In the data rows, 128 means zero.
Some points, one per row:
116,158,147,107,142,132,144,92,124,122,143,153,140
156,162,72,121,136,130,133,134,118,114,127,155,151
166,108,98,151,156,132,117,134,151,177,151,115,127
135,193,112,137,199,144,143,65,105,174,158,177,173
131,66,67,152,128,155,109,134,146,141,135,129,155
197,173,93,193,126,22,137,152,96,157,91,73,169
98,244,182,150,123,56,160,24,106,149,126,139,120
149,113,145,113,153,94,141,144,163,118,129,134,150
171,88,57,108,88,174,111,133,135,109,110,124,100
109,71,78,123,138,145,107,164,110,145,135,156,134
98,153,130,138,152,137,116,123,133,129,138,106,86
109,119,187,153,83,109,159,120,103,169,64,172,162
169,94,48,112,189,217,109,78,89,188,149,172,124
85,177,149,139,109,118,93,114,105,137,125,94,94
162,164,120,143,162,121,123,107,106,165,139,141,143
116,216,171,108,117,70,153,139,157,82,162,69,106
130,92,49,157,189,144,109,112,112,201,185,155,172
107,91,150,112,143,159,113,129,147,108,143,150,132
148,143,109,122,102,114,132,147,107,117,114,132,119
145,96,101,153,108,108,104,131,73,153,126,92,141
139,136,82,127,142,169,125,118,110,145,130,159,154
116,46,73,166,135,201,116,139,166,155,140,118,138
100,112,132,142,131,146,126,104,137,132,132,141,135
85,113,153,107,113,145,149,193,174,67,118,87,115
108,141,131,96,137,142,124,158,117,123,141,124,122
145,44,90,130,100,186,103,193,138,137,102,107,112
100,113,139,140,158,149,120,103,126,131,171,120,109
44,159,63,134,187,180,95,76,101,131,211,154,102
219,125,57,106,123,156,130,156,134,161,103,167,130
16 more points follow, each with its number after it:
125,213,148,54,220,137,137,110,115,110,198,134,114 0
102,132,154,104,132,116,136,135,119,114,126,136,126 1
214,198,105,129,137,116,149,138,167,160,133,72,99 2
100,126,150,105,114,123,124,157,129,99,131,121,126 3
94,195,164,57,211,152,141,106,97,107,177,180,115 4
151,163,159,110,135,107,161,134,96,157,76,181,162 5
202,98,88,106,144,207,130,145,180,131,125,118,116 6
119,153,169,169,149,22,162,120,125,145,105,101,159 7
94,143,134,175,169,76,146,119,140,154,114,84,166 8
117,75,100,145,184,156,115,121,140,154,165,162,177 9
180,50,108,155,103,148,148,141,118,174,95,149,126 10
206,143,164,164,174,133,147,127,209,170,142,112,115 11
165,163,119,148,120,172,130,55,133,165,121,130,71 12
59,83,141,63,192,197,55,83,148,49,205,161,133 13
174,97,50,121,102,168,135,130,146,143,101,138,96 14
61,164,192,104,150,117,163,75,155,102,153,176,144 15
Which two of these numbered points are nearest to each point below by angle, seen from the average point of the first points? Their numbers follow each, nearest first.
120,198,87,92,189,83,148,98,132,76,196,74,90 > 0 4
112,151,141,124,157,114,151,93,134,121,142,140,141 > 15 4
129,164,109,135,132,122,138,118,137,145,122,110,107 > 2 12
108,132,82,113,164,148,143,51,63,140,152,153,127 > 4 0
120,112,109,132,160,199,122,114,179,136,126,116,121 > 6 13
77,94,137,84,106,166,93,178,145,71,136,117,107 > 3 13
156,148,138,119,141,120,131,145,117,154,118,142,122 > 5 2
76,255,255,33,57,67,209,135,97,56,65,159,75 > 1 3
115,166,77,110,176,149,109,140,123,134,149,158,163 > 0 4
162,97,99,102,174,155,96,190,110,124,170,148,150 > 9 6
155,143,130,122,126,145,130,79,124,145,131,138,103 > 12 2
151,72,48,145,132,166,134,112,135,150,109,139,120 > 14 10
153,124,130,114,146,165,131,46,99,167,141,172,79 > 12 4
159,159,119,124,113,125,148,129,131,136,116,143,116 > 2 5
108,96,122,123,137,147,116,80,104,143,158,151,114 > 13 9
172,101,60,163,129,143,117,139,130,170,138,118,112 > 14 10
88,165,142,118,182,116,157,72,159,133,150,185,136 > 15 4
210,46,89,172,106,212,103,174,226,153,123,92,93 > 6 14
102,175,199,157,133,25,146,114,110,141,108,110,155 > 7 8
74,169,146,120,161,95,131,72,129,81,166,120,142 > 15 0
126,112,144,142,66,73,155,137,37,176,26,163,166 > 5 10
54,57,152,160,151,141,109,111,159,73,155,126,157 > 13 9
86,136,141,133,178,109,152,80,101,164,144,174,190 > 15 4
128,139,114,139,150,132,120,150,145,139,135,102,131 > 2 8
148,123,163,149,155,162,142,114,164,160,137,165,119 > 11 12
